In the rows, zero is written as 100.
Turns, then the turns between two rows, first turn first; the first pair answered:
Z99:
[135, 111, 107, 108, 103, 109, 111, 106,  95, 100]  ->  [132, 111, 106, 115, 106, 105, 110, 110, 100,  97]
[ 91,  96, 119, 117, 120,  82,  64,  89, 135,  69]  ->  [106,  92, 138,  65,  95, 104,  73,  66, 114,  80]
[ 96,  92,  90, 105, 100,  88, 102, 110,  99, 102]  ->  [ 95,  97,  90,  89,  97,  88, 101, 106,  98,  91]
Z686:
[105,  89,  90,  88,  89, 112, 119,  86,  80, 116]  ->  [108,  93,  93,  83,  89, 113, 121,  87,  83, 110]
[102, 106, 132,  90,  94, 107,  82, 100, 108, 109]  ->  [ 99,  92, 107, 127, 101, 104,  94, 108, 101, 128]
[ 97, 101,  87, 100, 101,  96, 111,  97,  98,  92]  ->  [ 94, 102,  94,  88,  96,  97, 103,  91,  99,  90]
[101,  87, 103,  91,  90, 108, 100,  92,  97, 110]  ->  [105,  88,  95, 103,  95, 108, 112,  99,  96, 109]
Z605:
[ 92,  82,  97, 105, 106,  90,  93, 106,  89, 113]  ->  [ 88,  85,  91, 100, 109,  86,  94, 104,  90, 104]
[ 78,  82,  99, 104, 104, 102,  95,  92,  93, 128]  ->  [ 74,  81,  85, 102, 107,  95, 100,  91,  88, 118]
[106, 107, 116,  71,  85,  97, 104,  85,  99,  89]  ->  [110, 101, 130,  80,  83, 104, 100,  87, 101, 106]
[117,  93, 119, 106,  94, 110,  99, 113,  99, 119]  ->  [115,  88, 102, 115,  97, 104, 105, 114,  92, 122]
Pairs:
Between the rows of a pair lie two turns.
[103, 106, 105,  85,  97, 103, 100,  99,  99, 109]  ->  [ 97,  99,  90, 106, 103,  96, 103, 104,  98, 116] => Z99 then Z605
[ 86,  75,  62, 124,  98,  83, 104,  96,  92, 100]  ->  [ 81,  87,  99,  71,  83,  81,  74,  77, 100,  85] => Z686 then Z686
[ 99,  89,  88,  87,  78, 114, 104,  96,  88, 108]  ->  [107, 110,  93,  92,  92, 116, 109, 116, 103,  80] => Z99 then Z686
[100, 102,  70,  91, 101,  94, 128, 102,  87,  97]  ->  [ 99,  99,  68, 100, 104,  92, 128, 105,  89, 102] => Z99 then Z99
[107,  84, 113,  77,  74, 105,  95,  86, 100, 133]  ->  [ 93, 111,  95,  89,  99,  72,  80, 109, 128,  74] => Z99 then Z99
[ 99,  88,  84,  83,  98,  97, 114, 100,  90,  89]  ->  [ 94,  84,  78, 105, 106,  91, 112, 107,  95,  95] => Z99 then Z99
[105,  90, 115, 117,  92, 112,  98, 104, 100, 123]  ->  [109,  98, 128,  97,  90, 116,  92, 101, 102, 112] => Z686 then Z686
[ 78,  91,  79, 101,  99,  84,  86,  86, 101, 110]  ->  [ 93, 111,  96,  72,  97,  95,  95,  90, 107,  79] => Z686 then Z686
[95, 97, 91, 71, 93, 87, 84, 85, 97, 91]  ->  [ 89,  87,  82, 116, 107,  79,  81,  98, 103, 108] => Z99 then Z99
[ 95,  96, 131, 116,  96, 105,  83, 104, 110, 116]  ->  [ 92, 102, 122, 125, 105,  96,  80, 108, 118, 105] => Z99 then Z605
[ 96, 111,  81,  97, 109,  82,  87, 110, 105,  75]  ->  [ 99,  83,  81,  97,  93,  96,  98,  91,  80, 122] => Z99 then Z686
[112, 118, 102,  85, 103,  99, 109, 112, 106,  70]  ->  [109,  96, 100, 130, 107, 107, 113, 117, 102, 118] => Z99 then Z99
[104, 106,  98, 112, 109, 103, 112, 111,  92,  94]  ->  [100, 104, 122,  97, 102, 105,  92, 101,  96, 103] => Z686 then Z605
[105,  94, 100, 109,  90, 104, 115,  91,  77, 128]  ->  [109, 107,  98, 129, 105, 104, 122, 112,  92, 113] => Z686 then Z99
[116, 102, 105,  69,  80, 116, 119,  81,  84, 101]  ->  [117,  95, 107,  83,  79, 121, 120,  83,  82, 118] => Z605 then Z605
[100,  97,  98, 108,  94,  98, 114, 122,  90, 105]  ->  [100,  93, 114, 102,  90, 102, 106, 118,  93, 116] => Z686 then Z99
[104, 121, 127, 128, 122,  96, 101, 130, 135,  68]  ->  [ 91, 109, 149, 112, 112,  93,  68, 112, 136,  86] => Z605 then Z686
[111,  92,  65, 109,  85, 103, 119, 110,  92, 114]  ->  [119, 109, 107,  71,  74, 117, 107, 102, 102, 100] => Z686 then Z605
[126,  92, 114, 125,  96, 127, 125, 104,  90, 118]  ->  [122, 123, 109,  88,  99, 113, 117, 103, 100,  61] => Z99 then Z99
[ 90, 104, 129, 108, 110,  87,  57, 100, 123, 101]  ->  [112, 110, 105, 142, 122, 102, 103, 127, 119,  99] => Z605 then Z686
[ 89,  82,  94, 107, 101, 105, 104,  90,  90, 117]  ->  [ 91,  94, 113,  77,  95, 110,  97,  86,  95, 101] => Z686 then Z686
[ 98, 102,  84, 123, 100, 102, 113, 109, 101,  83]  ->  [107,  94,  96, 103,  83, 119, 121,  94,  87, 101] => Z99 then Z99
[ 90, 106,  99, 106, 106,  84,  87,  96, 106,  99]  ->  [ 94,  98,  87, 113, 104,  90, 101,  96,  96, 109] => Z99 then Z686
[113, 124, 109, 101, 109, 111, 124, 115, 106,  73]  ->  [117, 117, 123, 115, 108, 121, 120, 118, 106,  92] => Z605 then Z605
[ 86, 110, 101, 121, 106,  92,  86,  88, 104, 116]  ->  [ 87, 115,  88, 119, 110,  87,  93,  90, 105, 100] => Z99 then Z686
[125, 106,  85, 144, 122, 112, 137, 129,  84, 102]  ->  [121, 126,  76, 108, 123, 100, 134, 122,  89,  57] => Z605 then Z605
[ 94,  85,  76, 101,  92,  95, 101,  82,  84, 110]  ->  [ 95, 100,  89,  76,  89,  94,  94,  80,  91,  88] => Z605 then Z605
[101, 114,  97, 105, 113, 102, 102, 110, 117,  74]  ->  [ 94,  94, 115,  81,  93, 103,  80,  83, 106, 104] => Z686 then Z99
[ 90, 116, 106, 103, 111,  90,  88, 110, 117,  76]  ->  [ 95, 109, 124, 116, 110, 100,  86, 110, 119,  99] => Z605 then Z605
